In the data rows, the value 128 means zero.
Some points:
[227, 141, 116, 84, 117, 142, 102, 120, 144, 125, 84, 186, 98, 90, 115, 89, 113, 77, 118, 106, 104, 212, 131, 164, 255, 84, 99, 120, 142, 108, 105, 103, 109, 101, 149, 118, 230]
[110, 128, 83, 195, 155, 99, 108, 190, 97, 222, 106, 132, 88, 140, 113, 110, 122, 145, 124, 116, 126, 142, 86, 98, 87, 107, 104, 192, 112, 114, 158, 149, 178, 138, 105, 132, 125]
[97, 150, 108, 206, 120, 113, 109, 223, 116, 157, 96, 112, 96, 114, 153, 121, 142, 131, 152, 95, 149, 81, 91, 110, 128, 116, 111, 211, 116, 108, 125, 128, 176, 104, 115, 134, 119]
[94, 100, 68, 117, 129, 83, 124, 100, 143, 130, 113, 118, 255, 255, 135, 125, 122, 148, 95, 98, 112, 114, 93, 231, 114, 119, 103, 136, 112, 106, 81, 125, 104, 118, 125, 135, 190]
[125, 103, 230, 112, 111, 76, 122, 131, 107, 102, 115, 111, 182, 143, 233, 130, 106, 163, 87, 131, 81, 124, 108, 119, 120, 116, 93, 98, 120, 145, 217, 95, 96, 248, 100, 131, 106]
[113, 121, 115, 126, 180, 113, 84, 99, 123, 122, 112, 107, 147, 76, 147, 117, 120, 255, 127, 132, 125, 93, 245, 93, 146, 112, 123, 133, 93, 101, 102, 160, 124, 100, 135, 158, 139]
[111, 105, 199, 93, 124, 112, 178, 98, 210, 235, 108, 117, 80, 216, 103, 119, 109, 132, 105, 104, 219, 112, 117, 151, 108, 109, 102, 121, 104, 115, 181, 115, 105, 80, 107, 127, 105]
[182, 240, 93, 83, 90, 148, 109, 115, 160, 112, 80, 183, 109, 113, 107, 103, 112, 110, 104, 105, 104, 173, 151, 142, 255, 92, 83, 113, 117, 115, 130, 117, 127, 116, 161, 99, 175]
[67, 231, 154, 166, 118, 111, 131, 112, 95, 122, 119, 206, 116, 139, 141, 95, 124, 106, 111, 217, 120, 90, 114, 90, 149, 187, 147, 96, 105, 131, 100, 120, 83, 171, 122, 98, 130]
[124, 103, 97, 111, 115, 109, 255, 117, 89, 81, 129, 122, 117, 94, 102, 104, 203, 205, 114, 101, 200, 144, 120, 105, 121, 97, 101, 109, 158, 197, 111, 108, 112, 103, 86, 105, 97]
[176, 115, 135, 93, 117, 108, 120, 132, 149, 123, 139, 164, 92, 108, 122, 111, 122, 111, 119, 109, 99, 141, 123, 154, 116, 255, 193, 111, 107, 144, 96, 118, 110, 160, 98, 115, 111]
[164, 128, 126, 98, 108, 92, 104, 112, 138, 99, 194, 255, 122, 108, 102, 105, 104, 124, 114, 101, 110, 142, 109, 123, 146, 255, 156, 127, 131, 125, 133, 108, 127, 111, 114, 114, 97]
[114, 128, 105, 176, 150, 104, 106, 255, 108, 187, 113, 106, 110, 107, 110, 137, 137, 120, 124, 138, 137, 98, 100, 117, 127, 104, 111, 157, 105, 108, 116, 135, 196, 112, 121, 136, 104]
[108, 157, 109, 162, 143, 103, 115, 237, 100, 180, 112, 105, 105, 119, 113, 134, 122, 121, 135, 122, 135, 112, 110, 106, 108, 114, 104, 167, 112, 113, 114, 85, 224, 116, 105, 187, 120]
[192, 147, 120, 206, 116, 159, 96, 120, 153, 99, 148, 98, 126, 97, 108, 213, 118, 119, 98, 108, 155, 240, 97, 102, 136, 182, 83, 98, 168, 97, 104, 124, 96, 93, 120, 111, 89]
[138, 125, 135, 124, 117, 77, 108, 121, 167, 117, 184, 230, 118, 108, 103, 88, 116, 118, 132, 105, 105, 135, 101, 129, 182, 198, 229, 96, 128, 120, 110, 110, 120, 120, 123, 112, 85]
[195, 90, 169, 101, 104, 107, 133, 114, 183, 115, 149, 127, 90, 117, 88, 123, 121, 107, 117, 144, 106, 121, 115, 129, 107, 234, 179, 137, 83, 143, 75, 124, 130, 204, 111, 121, 126]
[107, 110, 102, 98, 201, 124, 117, 145, 112, 89, 112, 116, 134, 146, 145, 99, 90, 146, 162, 161, 104, 119, 177, 100, 130, 104, 103, 168, 130, 104, 94, 202, 143, 122, 119, 210, 92]
[111, 135, 114, 134, 141, 97, 112, 161, 108, 109, 95, 147, 120, 115, 112, 239, 173, 85, 255, 207, 106, 109, 174, 131, 88, 109, 90, 134, 98, 98, 164, 85, 154, 100, 102, 71, 111]
[175, 169, 127, 211, 108, 121, 157, 106, 125, 107, 195, 63, 122, 104, 119, 131, 78, 88, 123, 117, 169, 194, 118, 128, 155, 126, 135, 107, 235, 94, 95, 110, 118, 107, 97, 94, 108]
[112, 168, 116, 80, 204, 114, 112, 118, 101, 84, 114, 97, 125, 152, 183, 105, 115, 131, 189, 103, 115, 120, 133, 100, 118, 113, 115, 181, 108, 100, 92, 228, 159, 113, 138, 182, 97]
[100, 95, 119, 118, 102, 97, 224, 117, 79, 118, 100, 95, 86, 98, 106, 121, 95, 224, 111, 109, 82, 149, 193, 145, 116, 127, 116, 102, 141, 82, 110, 104, 111, 128, 255, 99, 255]
[104, 93, 186, 109, 104, 255, 110, 122, 87, 161, 137, 99, 179, 146, 105, 99, 112, 118, 131, 107, 143, 119, 111, 130, 118, 115, 171, 96, 89, 131, 161, 115, 124, 144, 101, 111, 134]
[103, 102, 97, 113, 114, 143, 89, 101, 112, 112, 190, 107, 105, 108, 103, 106, 255, 85, 105, 106, 142, 94, 194, 108, 113, 111, 107, 108, 189, 161, 146, 119, 105, 165, 181, 117, 135]
[143, 115, 196, 91, 123, 118, 173, 83, 161, 255, 108, 115, 103, 203, 108, 113, 101, 108, 103, 109, 213, 92, 126, 190, 98, 113, 94, 132, 121, 117, 162, 116, 103, 84, 119, 120, 81]
[108, 102, 99, 119, 131, 167, 88, 110, 102, 88, 174, 109, 107, 88, 115, 113, 88, 98, 126, 114, 227, 99, 127, 127, 103, 95, 144, 107, 112, 255, 182, 120, 116, 201, 169, 117, 176]
[98, 103, 106, 95, 98, 131, 70, 116, 112, 117, 161, 102, 106, 127, 105, 101, 255, 105, 105, 113, 145, 132, 182, 89, 93, 97, 123, 113, 216, 255, 102, 106, 110, 155, 198, 106, 138]
[113, 129, 103, 100, 131, 110, 119, 147, 115, 102, 114, 118, 137, 148, 165, 106, 88, 131, 159, 150, 100, 121, 200, 95, 111, 105, 111, 157, 114, 121, 100, 246, 167, 99, 111, 189, 105]
[111, 116, 185, 105, 116, 246, 106, 126, 87, 106, 97, 102, 194, 145, 88, 101, 110, 108, 104, 114, 165, 119, 111, 134, 98, 106, 221, 123, 110, 125, 232, 123, 115, 128, 111, 114, 134]
[100, 149, 114, 150, 106, 221, 116, 98, 95, 113, 209, 246, 93, 107, 119, 255, 95, 120, 83, 91, 91, 111, 102, 108, 107, 61, 216, 114, 190, 102, 81, 120, 107, 104, 101, 120, 127]
[174, 160, 110, 254, 99, 131, 112, 97, 147, 92, 145, 69, 97, 125, 108, 198, 111, 113, 108, 107, 133, 213, 113, 134, 180, 141, 139, 101, 163, 112, 114, 115, 97, 102, 106, 129, 87]
[118, 78, 105, 124, 167, 152, 126, 99, 110, 190, 119, 96, 179, 168, 148, 164, 101, 84, 174, 151, 107, 116, 119, 55, 136, 126, 155, 154, 112, 135, 218, 83, 126, 100, 132, 92, 113]
[122, 112, 99, 106, 100, 127, 112, 76, 118, 112, 111, 141, 102, 91, 255, 100, 169, 148, 152, 255, 122, 123, 64, 124, 103, 112, 111, 113, 118, 101, 145, 117, 148, 105, 112, 174, 117]
[95, 111, 255, 126, 106, 96, 154, 111, 232, 98, 82, 98, 167, 62, 141, 124, 105, 108, 117, 115, 77, 104, 112, 185, 106, 123, 130, 124, 121, 165, 154, 122, 129, 255, 113, 109, 91]
[103, 144, 129, 92, 190, 105, 112, 136, 95, 107, 123, 96, 142, 123, 141, 114, 108, 146, 167, 150, 94, 101, 150, 110, 149, 113, 108, 145, 120, 124, 100, 233, 152, 89, 111, 194, 121]
[171, 106, 79, 130, 153, 143, 125, 123, 229, 93, 122, 110, 197, 209, 111, 105, 125, 154, 116, 111, 86, 99, 91, 248, 63, 102, 98, 105, 108, 106, 97, 117, 110, 103, 134, 124, 231]
There is one direction along which these points spread out most. How far along it is each point below, from 0 to 99? The average is 50, and the first point in the table lies past the average. One standard deviation of the points above along it is 16.
[114, 128, 105, 176, 150, 104, 106, 255, 108, 187, 113, 106, 110, 107, 110, 137, 137, 120, 124, 138, 137, 98, 100, 117, 127, 104, 111, 157, 105, 108, 116, 135, 196, 112, 121, 136, 104] 30
[182, 240, 93, 83, 90, 148, 109, 115, 160, 112, 80, 183, 109, 113, 107, 103, 112, 110, 104, 105, 104, 173, 151, 142, 255, 92, 83, 113, 117, 115, 130, 117, 127, 116, 161, 99, 175] 64
[94, 100, 68, 117, 129, 83, 124, 100, 143, 130, 113, 118, 255, 255, 135, 125, 122, 148, 95, 98, 112, 114, 93, 231, 114, 119, 103, 136, 112, 106, 81, 125, 104, 118, 125, 135, 190] 45
[67, 231, 154, 166, 118, 111, 131, 112, 95, 122, 119, 206, 116, 139, 141, 95, 124, 106, 111, 217, 120, 90, 114, 90, 149, 187, 147, 96, 105, 131, 100, 120, 83, 171, 122, 98, 130] 57
[95, 111, 255, 126, 106, 96, 154, 111, 232, 98, 82, 98, 167, 62, 141, 124, 105, 108, 117, 115, 77, 104, 112, 185, 106, 123, 130, 124, 121, 165, 154, 122, 129, 255, 113, 109, 91] 60
[192, 147, 120, 206, 116, 159, 96, 120, 153, 99, 148, 98, 126, 97, 108, 213, 118, 119, 98, 108, 155, 240, 97, 102, 136, 182, 83, 98, 168, 97, 104, 124, 96, 93, 120, 111, 89] 69
[103, 102, 97, 113, 114, 143, 89, 101, 112, 112, 190, 107, 105, 108, 103, 106, 255, 85, 105, 106, 142, 94, 194, 108, 113, 111, 107, 108, 189, 161, 146, 119, 105, 165, 181, 117, 135] 58
[112, 168, 116, 80, 204, 114, 112, 118, 101, 84, 114, 97, 125, 152, 183, 105, 115, 131, 189, 103, 115, 120, 133, 100, 118, 113, 115, 181, 108, 100, 92, 228, 159, 113, 138, 182, 97] 22
[124, 103, 97, 111, 115, 109, 255, 117, 89, 81, 129, 122, 117, 94, 102, 104, 203, 205, 114, 101, 200, 144, 120, 105, 121, 97, 101, 109, 158, 197, 111, 108, 112, 103, 86, 105, 97] 54
[111, 105, 199, 93, 124, 112, 178, 98, 210, 235, 108, 117, 80, 216, 103, 119, 109, 132, 105, 104, 219, 112, 117, 151, 108, 109, 102, 121, 104, 115, 181, 115, 105, 80, 107, 127, 105] 50
[175, 169, 127, 211, 108, 121, 157, 106, 125, 107, 195, 63, 122, 104, 119, 131, 78, 88, 123, 117, 169, 194, 118, 128, 155, 126, 135, 107, 235, 94, 95, 110, 118, 107, 97, 94, 108] 68
